In the data rows, zero lies at 7.5, halfway between 7 and 8.
Here are some points, each followed by its number:
np.array([7, 7, 9, 7, 10, 8, 3, 10, 13, 6, 13, 9, 9, 11, 8, 8, 10, 10, 7, 3]) 0
np.array([8, 7, 7, 8, 8, 8, 10, 8, 9, 12, 9, 10, 8, 5, 9, 9, 8, 13, 7, 5]) 1
np.array([0, 14, 13, 9, 12, 5, 11, 7, 10, 10, 11, 15, 12, 6, 2, 10, 7, 3, 4, 13]) 2
np.array([6, 5, 2, 13, 6, 10, 6, 3, 7, 7, 0, 7, 6, 7, 10, 9, 9, 7, 11, 11]) 3
np.array([8, 3, 6, 1, 2, 9, 7, 10, 5, 9, 8, 4, 8, 11, 4, 6, 5, 5, 10, 1]) 4
np.array([5, 3, 8, 10, 5, 15, 7, 11, 6, 13, 2, 7, 15, 7, 5, 7, 7, 10, 6, 10]) 5
np.array([8, 10, 5, 8, 7, 7, 5, 0, 10, 7, 6, 11, 10, 6, 11, 6, 6, 5, 7, 8]) 6
np.array([8, 9, 12, 4, 13, 1, 12, 12, 4, 4, 13, 11, 7, 11, 6, 9, 5, 5, 7, 4]) 7
np.array([6, 5, 3, 7, 1, 10, 5, 3, 4, 5, 4, 0, 4, 4, 9, 7, 15, 6, 11, 9]) 8
np.array([7, 5, 8, 11, 1, 15, 2, 0, 9, 6, 5, 3, 9, 4, 12, 11, 13, 13, 6, 8]) 9
np.array([6, 5, 8, 10, 7, 8, 5, 9, 10, 8, 7, 7, 8, 7, 13, 1, 5, 5, 5, 7]) 10
np.array([6, 8, 4, 8, 9, 7, 5, 7, 8, 6, 7, 6, 5, 10, 8, 5, 6, 12, 8, 1]) 11
np.array([9, 14, 7, 6, 15, 1, 6, 7, 12, 4, 15, 14, 8, 6, 1, 14, 0, 8, 2, 11]) 12
np.array([8, 6, 4, 7, 12, 9, 7, 8, 9, 13, 6, 10, 8, 12, 15, 5, 11, 7, 8, 10]) 13
np.array([8, 3, 12, 5, 9, 7, 7, 12, 2, 11, 4, 3, 9, 8, 4, 8, 9, 5, 9, 5]) 14
np.array([10, 12, 9, 7, 11, 9, 9, 9, 4, 3, 8, 15, 9, 8, 8, 10, 9, 13, 10, 10]) 15
np.array([6, 3, 10, 7, 0, 5, 3, 12, 9, 10, 6, 0, 3, 10, 6, 7, 9, 5, 10, 6]) 16
np.array([7, 10, 6, 10, 7, 7, 6, 2, 12, 4, 8, 11, 9, 4, 7, 11, 7, 4, 4, 12]) 17
np.array([6, 9, 7, 6, 5, 7, 8, 3, 6, 9, 4, 5, 9, 7, 7, 9, 9, 9, 8, 12]) 18
np.array([9, 7, 5, 8, 5, 11, 5, 4, 5, 12, 0, 0, 6, 8, 9, 7, 14, 8, 9, 8]) 19
np.array([5, 7, 2, 12, 0, 15, 7, 1, 5, 11, 5, 4, 13, 2, 8, 7, 9, 7, 8, 15]) 20
np.array([12, 9, 7, 14, 15, 8, 7, 6, 13, 2, 8, 12, 7, 3, 11, 11, 11, 8, 7, 10]) 21
np.array([6, 10, 13, 1, 9, 3, 12, 15, 8, 0, 12, 13, 3, 6, 7, 7, 7, 4, 8, 0]) 22
np.array([12, 8, 0, 11, 8, 4, 9, 7, 8, 9, 14, 15, 10, 10, 1, 11, 7, 5, 10, 10]) 23
np.array([7, 0, 3, 1, 0, 5, 4, 10, 7, 2, 3, 6, 4, 4, 11, 11, 3, 4, 10, 3]) 24
np.array([5, 8, 12, 7, 12, 5, 8, 7, 8, 9, 11, 12, 10, 10, 4, 4, 3, 8, 7, 6]) 25
np.array([10, 9, 11, 8, 4, 6, 6, 11, 5, 7, 5, 7, 11, 10, 3, 5, 3, 5, 8, 7]) 26
np.array([3, 5, 8, 12, 8, 10, 9, 1, 7, 11, 6, 8, 15, 5, 0, 9, 2, 5, 8, 13]) 27
np.array([2, 6, 3, 9, 5, 11, 3, 2, 9, 10, 1, 4, 11, 2, 9, 8, 4, 11, 9, 7]) 28
np.array([6, 6, 10, 4, 3, 10, 8, 8, 3, 10, 7, 3, 10, 7, 8, 3, 8, 3, 7, 9]) 29
np.array([6, 9, 7, 4, 3, 9, 5, 8, 5, 10, 6, 3, 10, 9, 5, 8, 4, 2, 10, 0]) 30
np.array([6, 14, 11, 11, 14, 9, 6, 7, 6, 5, 9, 10, 11, 12, 6, 7, 4, 11, 8, 12]) 31
np.array([10, 5, 8, 6, 8, 5, 4, 12, 1, 12, 9, 7, 11, 9, 6, 7, 7, 6, 8, 6]) 32
np.array([11, 13, 7, 6, 7, 2, 7, 7, 9, 1, 13, 11, 6, 14, 10, 5, 10, 12, 5, 4]) 33
New points follow, each followed by the number of its nearest point above, looking only along the 4 directions in which the numbered points spread most.
np.array([5, 7, 8, 9, 9, 8, 11, 10, 6, 11, 2, 4, 7, 7, 7, 7, 8, 5, 10, 6]) : 29
np.array([7, 9, 9, 11, 5, 10, 4, 0, 9, 3, 12, 2, 7, 1, 10, 8, 10, 7, 6, 7]) : 6
np.array([7, 8, 9, 8, 15, 6, 6, 6, 14, 6, 13, 12, 8, 12, 9, 9, 10, 7, 8, 8]) : 15
np.array([5, 9, 8, 6, 11, 10, 11, 6, 10, 4, 7, 9, 7, 6, 6, 9, 5, 7, 5, 8]) : 23
np.array([2, 1, 12, 10, 3, 11, 9, 6, 7, 9, 3, 7, 9, 6, 4, 11, 5, 9, 10, 10]) : 18
np.array([10, 8, 10, 9, 9, 11, 11, 5, 8, 9, 8, 11, 7, 11, 8, 3, 14, 14, 10, 1]) : 13
np.array([9, 9, 6, 7, 1, 6, 9, 8, 2, 9, 2, 1, 5, 9, 9, 3, 13, 11, 8, 2]) : 16
np.array([10, 5, 10, 9, 7, 3, 12, 10, 11, 4, 10, 8, 6, 10, 8, 8, 4, 8, 7, 2]) : 0
np.array([10, 8, 8, 3, 5, 4, 10, 8, 7, 6, 6, 2, 7, 3, 6, 7, 7, 4, 6, 6]) : 30
np.array([9, 2, 7, 4, 2, 8, 10, 9, 3, 11, 6, 1, 10, 7, 8, 5, 11, 8, 12, 4]) : 16
np.array([10, 7, 5, 7, 5, 10, 7, 11, 6, 9, 5, 5, 6, 9, 9, 6, 7, 7, 9, 11]) : 10
np.array([8, 3, 7, 7, 4, 2, 4, 3, 11, 1, 9, 3, 0, 8, 11, 8, 8, 3, 7, 5]) : 24
np.array([8, 8, 6, 8, 9, 6, 10, 5, 10, 2, 7, 8, 7, 6, 7, 5, 10, 4, 3, 12]) : 6
np.array([11, 5, 7, 10, 2, 7, 7, 7, 4, 9, 5, 4, 9, 0, 11, 6, 4, 2, 4, 11]) : 18
np.array([8, 10, 12, 2, 7, 6, 12, 12, 2, 7, 6, 7, 3, 9, 5, 8, 8, 10, 11, 3]) : 32
np.array([5, 13, 8, 6, 10, 3, 10, 13, 9, 6, 8, 9, 10, 11, 5, 9, 6, 5, 6, 7]) : 25
np.array([9, 4, 5, 5, 2, 7, 8, 11, 3, 9, 6, 3, 9, 5, 10, 6, 9, 7, 7, 3]) : 16
np.array([9, 6, 11, 9, 4, 3, 13, 5, 6, 9, 7, 11, 12, 7, 6, 10, 7, 6, 10, 9]) : 26
np.array([6, 9, 4, 15, 9, 12, 4, 3, 12, 9, 8, 12, 8, 6, 15, 5, 11, 12, 3, 9]) : 21
np.array([9, 3, 3, 5, 6, 3, 7, 11, 5, 12, 6, 4, 8, 1, 7, 7, 3, 5, 7, 11]) : 30
np.array([9, 12, 10, 5, 5, 6, 4, 9, 6, 3, 8, 7, 7, 8, 9, 8, 11, 8, 8, 1]) : 11
np.array([8, 14, 8, 9, 6, 6, 12, 8, 6, 8, 5, 7, 11, 8, 5, 9, 7, 9, 8, 8]) : 1
np.array([8, 11, 14, 7, 13, 5, 7, 12, 8, 3, 10, 8, 3, 7, 7, 10, 12, 7, 13, 8]) : 0
np.array([5, 9, 6, 3, 5, 6, 7, 7, 9, 10, 4, 9, 7, 6, 10, 3, 7, 10, 10, 11]) : 10
np.array([6, 10, 10, 6, 9, 8, 7, 5, 8, 5, 11, 14, 7, 9, 8, 6, 7, 4, 11, 5]) : 0
np.array([9, 7, 4, 7, 8, 8, 8, 10, 10, 4, 7, 6, 7, 10, 11, 10, 13, 7, 6, 6]) : 11
np.array([7, 8, 5, 9, 8, 6, 9, 13, 8, 8, 6, 6, 7, 12, 9, 4, 6, 7, 10, 7]) : 10
np.array([2, 12, 6, 12, 8, 13, 15, 5, 10, 7, 13, 11, 6, 7, 5, 9, 4, 9, 6, 11]) : 23
np.array([7, 0, 3, 5, 0, 6, 7, 7, 2, 9, 8, 1, 5, 11, 6, 5, 7, 10, 8, 2]) : 16
np.array([10, 10, 11, 3, 8, 2, 8, 9, 6, 7, 6, 12, 5, 2, 4, 7, 4, 9, 2, 7]) : 23
np.array([5, 4, 5, 7, 11, 10, 9, 7, 6, 10, 2, 6, 8, 9, 7, 8, 5, 8, 9, 4]) : 10
np.array([6, 4, 3, 7, 2, 9, 10, 9, 7, 11, 0, 7, 6, 6, 10, 10, 4, 13, 8, 8]) : 18
np.array([8, 13, 7, 15, 4, 15, 8, 4, 9, 9, 4, 11, 9, 4, 12, 4, 8, 10, 9, 13]) : 3
np.array([9, 7, 12, 3, 4, 3, 13, 10, 9, 6, 11, 6, 10, 5, 9, 6, 5, 5, 7, 5]) : 26
np.array([5, 3, 4, 9, 2, 14, 0, 6, 6, 9, 4, 3, 11, 6, 9, 4, 9, 7, 6, 14]) : 28
np.array([9, 8, 5, 6, 5, 7, 4, 6, 10, 7, 13, 2, 5, 7, 15, 9, 7, 4, 11, 10]) : 11
np.array([9, 9, 2, 11, 4, 11, 9, 3, 6, 8, 10, 5, 7, 7, 10, 7, 14, 9, 5, 14]) : 3
np.array([9, 12, 7, 6, 11, 6, 10, 7, 8, 6, 15, 12, 4, 4, 1, 9, 6, 11, 7, 6]) : 23
np.array([6, 2, 5, 9, 3, 6, 3, 8, 4, 10, 3, 6, 7, 3, 8, 3, 5, 6, 8, 7]) : 29
np.array([9, 9, 10, 11, 15, 5, 12, 12, 9, 5, 9, 12, 8, 14, 2, 9, 5, 7, 5, 6]) : 25
np.array([8, 5, 8, 11, 10, 10, 5, 2, 15, 0, 7, 7, 7, 3, 8, 8, 9, 9, 8, 10]) : 6
np.array([8, 7, 9, 5, 5, 8, 13, 0, 5, 10, 3, 4, 12, 8, 0, 8, 4, 4, 7, 12]) : 27
np.array([6, 4, 7, 11, 0, 9, 1, 9, 5, 6, 4, 5, 7, 7, 7, 2, 9, 14, 6, 7]) : 19
np.array([4, 9, 10, 8, 9, 6, 7, 9, 9, 4, 9, 9, 11, 10, 5, 7, 8, 8, 11, 9]) : 1
np.array([13, 5, 10, 11, 9, 8, 7, 4, 9, 6, 8, 7, 9, 10, 12, 7, 11, 13, 9, 4]) : 13
np.array([9, 4, 12, 0, 7, 6, 15, 5, 9, 5, 9, 9, 8, 5, 8, 10, 6, 3, 6, 6]) : 26
np.array([8, 5, 10, 10, 9, 7, 7, 8, 5, 13, 7, 7, 8, 8, 0, 8, 6, 11, 6, 11]) : 26
np.array([12, 11, 10, 12, 9, 10, 6, 10, 11, 11, 9, 8, 11, 11, 10, 3, 11, 11, 8, 4]) : 13
np.array([12, 4, 6, 6, 5, 10, 1, 9, 9, 7, 7, 5, 9, 6, 12, 3, 11, 9, 8, 2]) : 11
np.array([7, 13, 9, 9, 12, 3, 11, 9, 9, 7, 10, 15, 13, 11, 4, 15, 2, 7, 4, 10]) : 2
np.array([6, 6, 12, 7, 5, 5, 13, 13, 4, 12, 7, 6, 6, 9, 4, 7, 8, 10, 8, 7]) : 32
np.array([7, 7, 10, 9, 11, 2, 8, 9, 7, 9, 4, 9, 9, 9, 6, 8, 9, 6, 8, 8]) : 1
np.array([9, 9, 6, 10, 6, 11, 11, 7, 9, 6, 6, 10, 7, 1, 6, 6, 9, 6, 7, 10]) : 6
np.array([8, 8, 6, 4, 9, 7, 3, 13, 8, 6, 8, 9, 5, 11, 9, 7, 12, 8, 9, 3]) : 11
np.array([7, 3, 8, 8, 9, 10, 9, 8, 6, 9, 7, 7, 8, 6, 9, 9, 3, 9, 8, 6]) : 10
np.array([7, 11, 11, 9, 14, 9, 9, 7, 13, 7, 9, 10, 4, 11, 7, 6, 9, 4, 7, 9]) : 15
np.array([7, 7, 12, 7, 13, 5, 13, 3, 8, 8, 10, 15, 5, 7, 8, 11, 6, 3, 8, 11]) : 23
np.array([12, 8, 9, 9, 9, 5, 3, 8, 8, 6, 15, 10, 1, 8, 10, 3, 8, 0, 6, 5]) : 0
np.array([10, 14, 8, 8, 11, 6, 8, 0, 9, 7, 14, 11, 4, 11, 11, 7, 11, 8, 6, 7]) : 15
np.array([8, 14, 11, 8, 13, 7, 7, 11, 11, 5, 12, 9, 13, 6, 5, 11, 5, 6, 5, 13]) : 23
np.array([5, 5, 10, 7, 8, 7, 4, 6, 6, 13, 7, 6, 10, 10, 3, 13, 6, 9, 5, 8]) : 26
np.array([9, 15, 7, 6, 11, 4, 11, 8, 14, 10, 10, 12, 5, 8, 4, 8, 3, 7, 9, 7]) : 23
np.array([10, 8, 4, 8, 8, 10, 6, 3, 9, 4, 8, 8, 12, 3, 10, 8, 12, 7, 9, 14]) : 6
np.array([8, 0, 8, 3, 7, 7, 8, 6, 9, 6, 6, 5, 3, 7, 14, 4, 13, 5, 6, 8]) : 11
np.array([7, 3, 13, 8, 11, 7, 10, 11, 3, 7, 9, 6, 8, 9, 6, 4, 8, 5, 13, 4]) : 32
np.array([6, 9, 8, 9, 8, 5, 11, 9, 7, 6, 7, 10, 10, 6, 8, 10, 2, 8, 6, 8]) : 23
np.array([7, 12, 9, 7, 11, 4, 7, 5, 11, 3, 13, 13, 4, 13, 13, 8, 9, 11, 9, 1]) : 33
np.array([8, 5, 4, 3, 8, 8, 8, 3, 4, 5, 12, 4, 6, 5, 9, 1, 7, 4, 1, 8]) : 10
